One turning vector, and how many ticks it has turned
The counts run from 0 to 348.
[ 24 -18 -10 -15  26 -18  24 -44 -29  -1   6   7  -3 -17 -17  26  30 -26
   1  -8 -30 -15  -3  -6 -37  -1 -42 -21   1 -11   9  -8  15  -2  28] : 22
[-34  12 -32 -18 -12  -5   7 -42 -38 -10 -12 -23 -12 -51  -2  -6  -7   2
  -2  -8  17  13  -4   3  17   1  -5 -24 -15  10  37   7  -1  16 -11] : 156
[ 28 -19 -33   1  -3 -30 -12   6 -21 -25 -17  12 -13  31 -23 -38  -8  -6
  24  15 -30  10  -8  -9  14   2   8  -3 -23  23 -18  41  24 -19  10] : 61
[ 24 -11  -1  22  23  16 -29  26  -6   0 -13  21   2  38 -14  14  -7  32
  32   4  20  23  36  10   2   5  58   2 -10 -13 -14 -17   2 -19   4] : 311
[ 15 -13  -9  11  -8  12  29  12  14   7  -3  11  20  21   3  15  33 -10
  13   5   9  20  51  12 -26 -22 -28  -3  42 -41   2 -10   8  -4  31] : 0
[  2   3  26  14  24  12  -4   5 -14  20 -37  17   0  59   8  10   3 -12
  45  -6  -7  -9  14  -2  12  18  28  23  -1  14 -24   9  20 -28   0] : 37
[ 10  -4   2  -2   8 -20  12  -3 -60 -25  -8 -15  -1 -32   2 -49  22   8
 -18 -10  12  10 -13  -1  30  20   6  -3 -19  20  -7  33 -16   9   9] : 321
[ -2  19  17 -13   8  24  27 -15  -2 -24 -44 -26   6 -53  -6  23   4  -5
 -31 -15  16  -8 -10 -17  -4   1 -16  11 -44  23   9  12  17   9 -17] : 136
[  0  13   7  11 -15  21  -3   7  12   6  -9 -26   6 -36  24  52   2  19
 -22 -23  34  21  28   3 -20  10  -4  -8 -18 -31   6  -6  -9  21 -24] : 134
[ -7  19  -3   2   1   4 -30  28  19  -3  34   7 -18   5 -32  34 -25  -8
  -7  46 -15   7  24   2 -15 -20  -8 -20   9  -8  35 -27   0  19   9] : 268
[ 11  -9  22  -1  -1  -2  21   6 -16  -3  24  -7 -17 -14  30  29  37 -17
 -15  14 -14 -11   0  -7 -56  -4 -36  -3  19 -27   0 -14 -10  21   7] : 192
[ -8  15  -8  -6   4 -24 -18 -43 -41   6 -18 -15 -19 -47  -6   6   1   9
 -18 -33  15   5 -17   6   9  22   5 -22 -44  10  15  -8  -3  18  -9] : 302
[ 15 -55 -39   1 -36 -27  -9  -9   1  12   8  -8 -10  -1  19  -2 -12  47
  21 -20  10   5   3  16   8 -13  15 -12 -18 -27  -6  -7   1   6 -14] : 234
[-42  15  33 -16 -18  17   9   3  -7  19 -23  -3 -12  11  23  19  16 -20
  26   1  28 -14  22  19   9  -4   5  20  51   8  20 -25  14 -14 -15] : 12
[  7   0   2   7  22   9 -16   4 -12   2 -34  13  -3  39 -28 -10 -15  14
  33  -5  17   4  25  12  24  -1  53  13  -5   9 -12 -10  23 -28   2] : 310
[-46   6  -8   6 -51  15  16   5  27  30   3 -30  16  -8  41   1   6 -14
  -3 -23  34 -22  24  19 -11  14 -26  -1  28  -9  21   5   3  -2 -19] : 260
[-17  18 -34  -7 -11 -13 -19  -3  -6  -1  -8  -3   6  -1 -42  -3 -44  -2
  25  10 -25   9   5 -28  53  -9  -7 -14 -35  16  21  23   6   5   7] : 245
[ 17 -35 -17  21 -19 -24   8  31   2   1  20  10  14  33  -6 -59   2  13
  15  -2  12  -8   5  15  36  -6   1   5  30 -13  -6   7  14 -11   4] : 253
[ 31 -17  13  10  -7  23  37  34 -12  -9 -19 -12   9  -2  38   5  38   7
  -7  -9  22  24  22  -4 -19  15  -3  -2   0 -35 -20  22   1  -5   1] : 318
[ 25   3 -16  13  34  22   0   3 -10 -24  18  22   3  -4 -21  35   9  25
  -3  28 -22  38  15  -7  -9  -2  22 -17 -40 -19  -7 -15 -14  15  29] : 313
[  1 -41 -45 -10 -34 -55   2 -28  -5   6  31   5   0   2  -2 -28 -10   8
  21 -14  -3 -18  -9  23  12 -17 -24 -20  12  -8  18 -15   6  10  12] : 87
[  7 -19  -8   0 -18   9  20  32  19  -7 -23  -3  -7  46  12   3   8   3
  41  13 -14   2   6  -7 -13  17  19   6  -1  -8 -14  29  53 -27 -22] : 228
[-19  32  24  -3   9  13  11 -13  -8  13 -13 -22  12 -47 -14  39   7 -16
 -28 -20   7 -13  -5 -17   2   8 -57   3  -8   3  20  -9  -4  25  -5] : 282
[  4 -10  28 -11 -44  10  -9  29 -13   6   1  -5 -25   4  33 -35  11  -8
   9   5  48  10  14  24  -1  -1   7  32  22   8 -16  21 -35   5   3] : 343
[ 16 -34  -7   6 -14 -27  33  20  -3 -15  13  16  20  29 -16 -63   3   6
  14  -1  -7 -12  -3   0  34 -19 -16  10  22   5   4  17  34 -20  10] : 252
[-29  32   0  -5 -12 -13 -21   9 -12  -9 -11  -5 -11   7 -36 -39 -28 -32
 -11  10   7 -29 -12  -1  24  16 -17   9  -8  48  24  23  17   0   2] : 264
[-23  18 -19  -7   0  13  26   0   6 -20   0   3   3   3 -15  10 -16 -36
  12  32 -47  -6 -12 -31   8 -11 -41  -6  -4  20  13  35  28   6   8] : 79
[-17 -24 -15   8 -45  -8  11   7  24  24  40 -15   4  -7  28  16  -6   4
   1  -6  19 -13  19  34 -29 -13 -33  -6  21 -27  11 -19  -8  17  -4] : 89
[-17   8  -7  -8 -34 -12 -30  -5 -17  38  -7  -7 -15  -7  16  -1  -6   2
  29  -8  32  19  22  19  32  -9   0  -2  26  -7  22 -20 -51  13  -6] : 177
[-38  16  10 -13 -25  41  25  13  13 -14 -11 -12 -19   2  28  17   0 -12
  13  32  42  22  32  10 -13   4  24   7  19   3  22  10  14   2 -19] : 159
[ -8  33  51  20  32  22 -19  48  -4  -2   6   9  -6   4 -14   8  -7  -3
 -15  33   5 -11   3 -10  17  14  19  21  12  12   3 -26   3  10  -6] : 287
[-17   6  24 -11 -14  29 -17 -13   3  29 -13  -4 -13 -19  27  66 -17   1
  17  -3  15   8  11   4 -10  -8  18  13  -5 -14  -7 -23 -23  18 -14] : 32
[ 22 -22   8  22  16 -19  19  -4 -27   7 -24  -3   3  19   1 -30  37   3
 -12 -45  21 -26  -1  20 -14  40  11   2   9  -1 -15  -3  30 -22   1] : 297
[  5  13   5   3  21 -12 -18 -15 -50  -3  10 -11 -11 -45  -4  12   3   3
 -42 -13  13  -1 -10   8 -15  31  13 -21 -42   3  13 -13 -17  22   2] : 301
[  5  -5   0  -4  35  13  23 -11   6 -32  15   0  -8 -20 -32  42 -13  11
 -13  24 -33 -11 -12 -21 -15  -9  -7  -7 -19 -14  22 -35  41  15   7] : 123
[ 29 -20  32  26  -2   3  14  41  23  -7  26   7  15  19  -5  -6  20   0
 -26  11  10 -26  23  15 -28 -13 -22  20  21 -15 -12 -17   4   2  16] : 274
[-34  17  43 -10   2  44  11  21  -3  14  -1   7 -15  24  21  21   8 -17
   4  32  20 -13  24   5 -19   5   9  26  42   8  11 -17   3  -7   3] : 13
